Each path is a new rotation, seen through one point. The rows after it are directions, each followed by how far the rotation turns it, in degrees per step (0 if it stays put).
Each turn is a multiple of 5 degrees from 10 to 175, or 0.
Each row of a path follows its step; steps can be skipped.
Path 1:
step 0: [ 12  -5   8 -10 -13   2  -7  -1  12   0   9  -8   3   1  -1  12   9   4
   3  -8  -3   9  -5  -4   0   7   5]
step 1: [  6   2 -10   6   0  -1  -3  -2   6  -9   0  -9  -5   7  -8  -4  21  -7
   8 -10  -5   3   6  -2  -3   7  -1]
step 2: [ 13   4  -6  12 -10   1  -4   0  -3   8  -3   4  -7   8   6  -3  12   3
   2  -8   5  -8  -7   0   6  -5 -14]
step 3: [  6   1  -7   2  -4  -3   4  -9 -14  21   5  -8   5   2   7   4   9  -5
   8   5   2   8  -2  -1   7  -3   4]
step 4: [  4   4   8   7   0   4   3  -2  -8  12  -7  -4  -2  10   5  -8   6   4
   6  12 -10  -2   7   3 -15   4   9]
step 5: [  9   3   2   2   5  -8   5  14  -8   0 -11   8   5  -3  14  -7  -2  -8
   5   6 -12  -7   7  -3   2  -4  -5]
step 6: [ 13  -4  12  -4  -5  -1   2  -2  -7  -3 -11   3   3  -3   7   7 -15  -2
   5  12   5  12  -2  -4   3   9  -5]
step 7: [  3  -7  -4  -1   8  -1   7   7  -7 -14 -10  -2   1  12 -13   2  -7  -5
   1   7   3  12  -1  -4  -9   1   9]
step 8: [  8   3   1  -3   3  -2   6  12   7   2  -5   1  -7   7 -10  -7 -16   2
  -5  -7  10  -3   1  -7  -9  -8 -10]
step 9: [  2   1  -3 -13  -1  -7  -1   9  -1   9  -1  -8   8  -8  -2   4  -9   8
  -5 -17   5  10  -7 -11   2   1   3]
step 10: [-12   3   7  -7  -3  -1  -5  -7  -2  -4   0  -9   1   5  -2  -8   5   2
   0 -16   5   8   4 -10 -15  12   1]
Directions:
[ 2 -2  3 -5  0  1 -1 -6 -4  3  1 -1  3 -1 -3  4 -1 -1 -1  0 -1  2 -2 -2
  4  4  2]  115
[ 1  3 -4  5  1 -2  2 -2 -2  5 -1 -5  0 -1 -4 -1  0  2 -7 -1  4 -1 -2  0
 -1 -1  0]  60
[ 2 -1  3 -2  7 -5  4 -1  2 -2 -6  1  0  1  2  0 -4  2 -2  4  2  0 -1  3
  1 -1  2]  35
Path 2:
step 0: [ 10  -2  -1   7  17   5  -3  -8 -13   5  -1   4  -1   9   8   1  -7  -1
   1   9  -9   2  -6   4   2   9  11]
step 1: [  5   0 -13  15   5  -4  -5   0  -3  -7  10   0   1   1   0   2   5   3
   4  20  -5   9  -9  -3  -4   0   6]
step 2: [ 4  0 -7  7 -7 -7 -5  7  1 -1 -2  7 10 18 -3 -7 14  3  5  4  9 11 -1 -3
 -2 -3  9]
step 3: [ -5   3  -2  -9  -7  -1   6   6 -10   8  -5 -13  -4  18   2  -2   8   3
  -2   5   8   9  -3   4  -9   2   6]
step 4: [  4  13   3   0   8   3  -6  -4  -5   7 -14  -6  -9   2   3   9   4   6
  -2   4   9   2  -1   5 -18  -1   2]
step 5: [  1   5  -7   9   1   0 -12  -2   0  15  -7   2  -4   0  -9   4   1   4
  -6  13  -6  -5  -2  10  -6 -12 -10]
step 6: [ -4   3  -8   1  12  -1  -7   0  -9   8  -7   6   9   8 -10  -3   8  -6
  -2   1 -10   9  10  -1   4  -5 -13]
step 7: [-11   0  -6 -15   9   5  -4  -2  -3   5  -3  -3   7   3  -3   1  -4   4
   4  10  -1  18  -3 -13   4  -2  -5]
step 8: [ 0 12  4 -7  0  6 -3  0  4  2  4  3  3 -7 -6 11  5 13  0 10 15 16  4 -1
  7  1 -1]
step 9: [  1   2   9  -9  -6  11  -7  -5   3   7  10   9  -3   9  -2   5   5   2
  -9   1   6   5  -1  13   8 -12   2]
step 10: [  2   0  -5  -7   6  17  -3 -11  -7   2   5  -2  -8   2   7   4  16  -7
   6  -5  -7   3   3  12   4  -5  -2]
Directions:
[ 3  1  0  1  1  2 -3 -6 -2  0 -2 -3  1  0  1  4  1 -3 -4  1 -3 -7 -2  5
  2 -1  1]  70
[ 0  7  1  2  1 -2 -1  2  7 -2  2  2 -1 -2  0  5 -3  2  0  3 -3  2 -2  2
 -3  2  1]  100
Path 3:
step 0: [ -2  -3  -9   0 -12   4   5  -9  -3  -5   8  -5  -7  -6   3  -6   2  -4
   3  14   2  12  -1   9  -4  -3  -9]
step 1: [ -3   5  12  -2  -5   7  -2   5   5  -3   5  -7 -10   7 -11   4  -4   8
   3   0   6  -1  13   6   3  11   1]
step 2: [  4  -3  -5   4   4  -7 -14   0  13   8  10 -10   4   7   5   7   0  -2
   1  -4  -8  -9  -7  -1   2   3  -4]
step 3: [  0  -4   0  -1  -8  -1   9 -13   2  -2 -11 -11  -2   0   0  -3   0  -2
  -1  10   0 -11  -2  -4  -3 -15 -10]
step 4: [  6  -1  -1  -4  -8   7   1   4  -2 -13   6   3  -8  -1  -5   9   5   3
 -17  12   3   3   4   5   4   6  -2]
step 5: [  3   5   1   2  -1   5 -11   6   7   1  15  -9  11   5   7  -3   3   0
   8   2  10  -3  13  -4   3   2   3]
step 6: [ -6 -10   0  12  -4   3   6   3   3   8   0 -15  -4   8   9   2   1   4
   1  -1  -8  -4  -7   4 -12  -5  -4]
step 7: [ -8   7   5  -2 -11  -3  -4 -11   5 -11  -2  -7  -4  -2  -9   1   0  -2
  -4  13  -3   7 -12   6   4  -1  -2]
step 8: [  7   1 -10 -10   3   2  -5  -2   6   1  10  -1  -8   6  -2   0  -6   8
   2   6   4  -1  17   8   8   3  -9]
step 9: [  9  -7   7  11  -5  -4  -3   0  -1   5   6 -13  -1   4  -1   6   3   0
  -1  -5   3 -16   4 -11  -5   7   0]
step 10: [ -4  -6   0  -7  -7  10   1   3  11  -3   0  -9   6  -4   4   4   5 -11
  -6   6  -5  -2 -13  -1  -1 -11  -7]
Directions:
[ 3 -2  0 -3  0  6 -2 -2 -4 -4  0  3  5  2  2  5  2  1 -1  0  1 -3  0 -3
 -4 -3  0]  60
[ 4  0 -2  2 -3 -1  7  6  4 -4  0  2  3  0  2 -2  5 -1 -1  1  0 -2  1 -2
  2 -1  2]  60
[ 2  0  3 -1  4 -2  3  1  1  2  3 -4  4  3  2  6 -3 -2  1 -2 -1  3  5 -3
 -2  4  2]  100
[ 4  1 -2 -2  2 -3  1 -1 -5 -2  1  0 -3  1  1 -4 -3  3 -3  7  0  3  0 -5
  0  2 -2]  90
Path 4:
step 0: [ -6   9   4   9   0  -1  -7   7 -12   4   7  -5   1 -14  -2 -20   3   5
   1   2   1 -12   6  -3  -7  -3  -6]
step 1: [ -3  -5   0  -7   7   6  12   3  18   1  10 -12   2  -2   3 -13   2   1
  -5   8  10  -3  -8   2  -9  -5   1]
step 2: [  4   2   4   8  -2   0  -8 -13  -8  -8   9  -5   6  -6   0  -4   9   2
   7  13  13 -13   3  10  -4   4   5]
step 3: [  0   3  -5 -15   4   8   4   4  -5   6   9  -9  -7   2   6 -13   8   6
   4   2   9 -12   3  -8   7  -6  -9]
step 4: [ -9  -5  15  -1  -3  13   3  -5  -6  -4   4  -4  -1  -7  -9  -9  -3   7
 -11  13  10  -4  -3   0  -3   6   9]
step 5: [  7  -4 -10   7   7 -10   3  -3   4  -4   2 -10 -11  -9   0  -6  10  16
   0   7  12  -9   6  -8   0  -4   0]
step 6: [  2 -13  -1  -6   6   8   9   0  -8   0  14   8   1   3  -4 -11  10   4
   2   9   7  -2 -10   8  10   7   0]
step 7: [ -6   2   0   8 -11  -3  -4   9 -10  -2  -2  -2  -5 -12   6 -12  -1   6
   2   6  20  -3   1  -8   2   8  -1]
step 8: [ -3 -10   5  -3  14  -6   5   1   3   1   4  -3   1   1  -6 -24  10  10
  -4  -8   6   1  -7  -4  -6  -3   1]
step 9: [  8  -2  -1  11  -3   0   7   5  -5  -8   8  -3   9 -16   5 -13   7  -4
  -2  18   3   0   2   7  -2   4   2]
step 10: [  0   0  -4 -13  -2  -1  -4   3   7   0  -2  -3   3   3  12 -11  16   9
   8  -1  19  -7  -5   3  -4   2  -4]
Directions:
[ 3  2 -3 -2 -3  1 -3 -2 -2  0  3  4  2  3  3  1  0 -2  5 -1  4 -3 -4  1
  6  4 -1]  95
[-2  2 -2 -2  1 -5 -4  1 -3  0  0 -2  1 -3 -2  3  4  6 -1 -5 -1 -3 -3  2
  0 -3 -2]  140
[-3 -3  7 -2  2  1 -3 -4  1 -2  2  6  5  1 -3 -1  0  3  0  1 -2  0 -1  3
  0  3 -1]  160
[ 1  0  1  0  3  0  0  2  7  2 -3  0  2  4  2  0  1  3  0  0  2 -2  2 -4
  4 -2 -7]  155
[-3 -3  2 -2 -4  1 -4  3  5  1 -3 -2  0 -5  1  3 -2 -2 -2  2  4  1 -2  4
  4 -1  3]  130
Path 5:
step 0: [ -4   1  -3   4   1  -8   2   5  -7   9 -10   5  -7  15 -11  -2   8   3
  -6  16  10  -1  -4   7  -4   5  -4]
step 1: [ 13  -8   3  -4  -1  -3   1  -2  14  10  -2  -6  13  -1   2   8   2  -9
  10   6  -5  -5   6 -10  -1 -12  -4]
step 2: [ -6  -2 -11   0  -2   8  -2   7  -3 -15   8   0  -1  -8   0   9   0  -3
  -8   8   2   7  -6 -11  10   5  12]
step 3: [ -2  13   8   0   0  17  -1  -7   5   9   7   2   1   5  -4 -15 -11   4
  -8  -3  -2   0  -3   7   1 -10  -2]
step 4: [ -4  -3  -5   0  -9  -9  14  -3  -4  -4  -7   6   5   2   2   3  10   1
  10 -11   7   1   3  14  13  -4   0]
step 5: [ -6   9 -11   2  -4  -7 -10   5   3   7  -6 -13   0  -7  -1   3  -6  -8
  -1   8  -6  -8   4   6  -7  11 -11]
step 6: [10 -2  5 -2  6 11 -2  6 -6 -3 10 -4  0 13  5  3  7 -9  6 -2  8 -9 11 -6
 -5  1 13]
step 7: [  4  -2   5   6   6  -4  -6 -13   3  -7  -6   4   0  -5  -5   2  -9   3
  -2  -1 -14  -3 -13   1  10   4  16]
step 8: [  2  -5   2  -7  -5   0  -5  10   3  -1   5  -2  -8  -6 -15 -12   4   4
  -6 -16  10   5  -1   3   3  -3 -12]
step 9: [ -9   2   1  13  -1  -4   6  -7  -1  -1 -15   2 -10   6  11  -2  -2   2
   7   3   6  -8   8 -12   4  -5 -10]
step 10: [  2  -6   5 -11  -5  -1   9  15   3   5  -2 -11   2  -6   7   3  -4   5
   7  12   1  -4 -11   6 -10   6   8]
Directions:
[ 2  0 -5 -2 -4 -3 -1  0  0 -5  1 -2  3 -1 -1 -3 -1 -5  2 -2 -1  3 -6 -3
 -2  2 -3]  120
[ 3 -4  0  4 -2  3 -2 -6 -2  1  0  2  2  0 -2 -3  0  4 -4 -4  2  4 -2  5
  1  2  0]  85
[ 2  0  2  2  0  1  3 -6  3 -3 -1  1  0  6  2  1  2 -2  4  0  1 -3 -5  1
 -4 -5  0]  125
[ 5  3 -1  6  1 -2  2  3  1  4  3  2  0 -6 -1 -3 -4  0 -1  2  0 -3 -4  2
 -3 -2  0]  155
Path 6:
step 0: [ -1   0   2   2   3  -6  -2  -4  -8  -6 -13  -5  -3   9  -7  -8   0 -10
  -1   1   4  -8 -20   6   5   1 -10]
step 1: [  1   7  -5   2  -9 -15   3 -16   7 -11  -6   1   9   7  -2  -7   6   1
   5  -2  -3   4  -3  -2   6  -9   1]
step 2: [  3  12   2  12   1   4  -2 -17  -1  -8   4 -10  -6   5  -3   1   2  10
  -8  -9  -5  -4   7  -6   5   2  -3]
step 3: [ -3   9   2   8   0   1   3  -3   4  -6  -9   3 -16   0 -13  -8   3   5
   4   4   5  -4  -2   2  -4  19  -4]
step 4: [ -2   8  -5   4  -1   1  -1 -10   0   7  -3 -14   4  -1  -3 -13   5  -5
  14  14  10   7  -1  -2   6   4  -2]
step 5: [  0   2 -14  13   5  14  -3 -11  -1  -7  -3   0   9  -4   0   2  -4  10
   9   0  -4   1 -11  -2   9  -3   0]
step 6: [  1  -5  -7   5   2   6  -7  -2   5 -14 -10  -8 -11   5   8 -12  -3   1
   2  -9  -3  -6  -6  -4  -2   8  10]
step 7: [  5   0  -6   3  -5  -8   2  -1  -1   0  -2 -12   1  16  -6   1   5   0
  12 -10  15  -6  -8   2   1   9   4]
step 8: [ -1   3  -4   7  -9   4   5  -2 -17 -12  -3  -1   4   8 -15  -4   6   3
   4  -4   2  13  -1  -9   5  -5   2]
step 9: [ -2  -3  11   6   1   5   9 -12  -5 -16  -2 -10  -1  -2   2  -8  -2   3
  -5  -4  -1   3 -12  -1  -1   4 -13]
step 10: [  4   5  -2   0  -2  -2   4 -12  11  -5 -10  -6   4   5 -12 -12   3  -5
  -3  -1  -4  -5  -5  19   0   6   2]
Directions:
[ 0  0 -3  3 -1  1  3  0  4 -2  4  0  0  0  6 -3  4 -1 -1 -3 -4 -4  1  5
  1 -3  0]  85
[ 0 -3  5  6  1  3  1  0 -2  2 -6  4  0 -2  3 -1  2 -2  0 -3 -2 -4  1 -3
 -1  3 -2]  115
[ 0  1 -4  2 -5 -4  1  1 -3  3  1  3  3 -4  1 -4 -3 -2 -2 -2  2  1 -1 -3
  7  2 -2]  100
[ 9 -5  2  0  1 -2  3  2 -1  2  1  1 -1  1  0 -2 -3  4  0  5 -1 -2  3  0
  1 -3  0]  0
[ 0 -3  1  1  1 -5 -1  2  5  3  2 -1  0  2 -4 -3  2 -7  1  2  0 -3 -4  1
 -1  4  1]  110
[-1  7  1  1  2 -2 -1 -5  4  3  0  2 -3 -3 -1 -1  1  2 -2  5 -2 -2  4  0
  2  0 -3]  40
Path 7:
step 0: [  0   2   3   0   4  -4  -3  -3   0 -16   6  -8  -2  13   9  -2   4  12
 -11 -11  -1  -3 -13   8 -10   8  15]
step 1: [  4  -3  12  -2   7   0   4 -10   1 -10  16  -4   2   4   8  11   8  13
  -2  -1  11 -16   4   0  -1   2 -13]
step 2: [ -6   9  11   1   1  -6  13  -2  -2 -13  16  -2   6 -10  -4 -12  -2   7
   5   0 -10  -2  -3  -9  -1 -11 -13]
step 3: [  8  -7   4   8   7  12  11  12  -4  -5   9  -9   6   5  -7  -9  -5 -18
   4  -4  -1   4   4 -10  -6  -7  -8]
step 4: [  3   7  12   9  -6  17 -12  -1  -4  -2   0  -8   2  -1   4  -8   8 -16
   1 -10 -10   4  -5  -9   4   5  12]
step 5: [ 17  -7   0   3  -6  -2 -15   1  -3   4  18  -3   0  -9  14  -3   5  -7
 -13   0   3   2   1   6   8   5   7]
step 6: [  8  -1  16  -6 -13 -17   6   2   3  -1   0   3   1 -11  13   4   2  -4
   5  -8   4  -3 -12  12  10  -1  -1]
step 7: [  0 -10   4  -7  -5 -11  20   2   0  -4  -5  -6  -6  -5  -7 -13  15  -5
 -11   1  10   0  -7   7  -7  -2  -5]
step 8: [-16  -3   2  -5  -1  13  10  -3  -8   0   0  -1  15   3   0  -8  15  -6
  11  -2   5   0  -5  12 -11  11  -5]
step 9: [ -4   7  -3   2   7  -2   3  -7   0   6  10  -2  20   0   0   1  15   2
 -11 -12  -6  15  10  -3  -8  10   0]
step 10: [  1   1  10   9   2  -9 -10  -3   4   1   2  -4   9   7  17   6   6  -3
   7   5   0  19  10  -3   1  -4 -16]
Directions:
[-3  0 -1  1 -4  8  1 -1  4  0  2  2  2  7 -1 -1  2 -1 -4 -1  1  0 -2  1
  2  1  4]  85
[ 0  0  0 -5  3 -1  2 -1  3  2  1  0 -7  1  1 -2  0  3 -1 -3  0 -3 -5  6
  1  4 -3]  55
[ 0  0  1  0  0  1  1  3 -3  1 -5 -5 -4  5 -1 -2  2 -3  2  0 -1 -2 -1  1
 -7 -4  4]  90
[ 0  5  0  5  2  5  1  5 -2  2  2 -1 -4  0  3 -1 -2 -1 -2 -1 -3 -3  0 -3
  4 -3 -4]  40
[ 0 -1  1 -3  4  3  1  0  1  3  2  3 -3  1  3 -2  0 -3  3  0 -3  7  4 -4
 -1  3  3]  65
Path 8:
step 0: [  8   1   0   2 -15  -5  -3   1  -1  10  -4   4  -8  -5 -16   2   6   1
 -11  -4   7   4   2  -1  -5 -11  -7]
step 1: [ -4   0  13  -6   5  -3  -6  -7  -4  -8 -13   3   7   7  -4 -10  13   9
  -3   0   6   8  -3  -3   5  -5  -3]
step 2: [ -2  -6   7   5  -7   2  -1  -4  -1  -7 -11  -8  -9   1   9  -3 -10   9
   9   8   0  -3  -6  13   7   7  -5]
step 3: [  8  -2  -5   0  -5   2   4 -11  -4  -5   0   3 -10 -14  -3   6  -3  -7
   6   1  15  -6  -2  -8   0  11   6]
step 4: [ -1   5   5  -2   7 -12   0 -13  -6  12  -2   9   5 -12  -2   4   5  -7
   7  -7  -3   4  11   4   6  -3  -1]
step 5: [  0 -10   0  -4  -6  -6   1   3  16   6  -3   3   1   0   0  -8  -4   2
  10  -5   4   8   1   4   0 -14 -15]
step 6: [ 14   4   2   1  -4   0  -4  -5   2 -17  -1   1   4   9   2 -15  -5  -4
   3   6   9   9   3   1  -8   1   3]
step 7: [  3  10   6   3 -10  -1   1  -3 -15   8  -5   6  -3   3  -9  -1  -8  -1
   5  13  -8   0  -6   7  -4  10   0]
step 8: [ -8   2   1 -12  -1  -2   5  -1  -2   2  -3  16  -6   0  -5   3   6  -5
  -1  -6  12 -11 -15   2   2   0  -8]
step 9: [ -8   3   6  15   8 -15   4  -9   5  -6   0   6  -5   1  13  -8   3  -1
  -2 -11   4   2   1   5   5   0   0]
step 10: [  2 -15   5  12   0  -2  10   3   7   4  -1   5   1  -6   0  -3 -12   6
  12   5  -1   9  -1  -6 -10   6   3]
Directions:
[ 3 -4  0 -7  0 -1  1  0  3 -1 -1  0 -1 -3  0 -5  0 -1 -6 -1  1 -4  0 -5
 -3  3 -1]  140
[ 1  1  1 -2 -1  2  6 -3  0  2  3 -1 -4  2  2  2  2 -3  2 -6 -1  0 -2  0
  5  5  1]  70
[ 3 -2  5  2 -2  1  1  1 -5  4  3  0 -2  0 -2  2  0 -2  0  2  4 -1  6 -1
 -5  3  4]  100
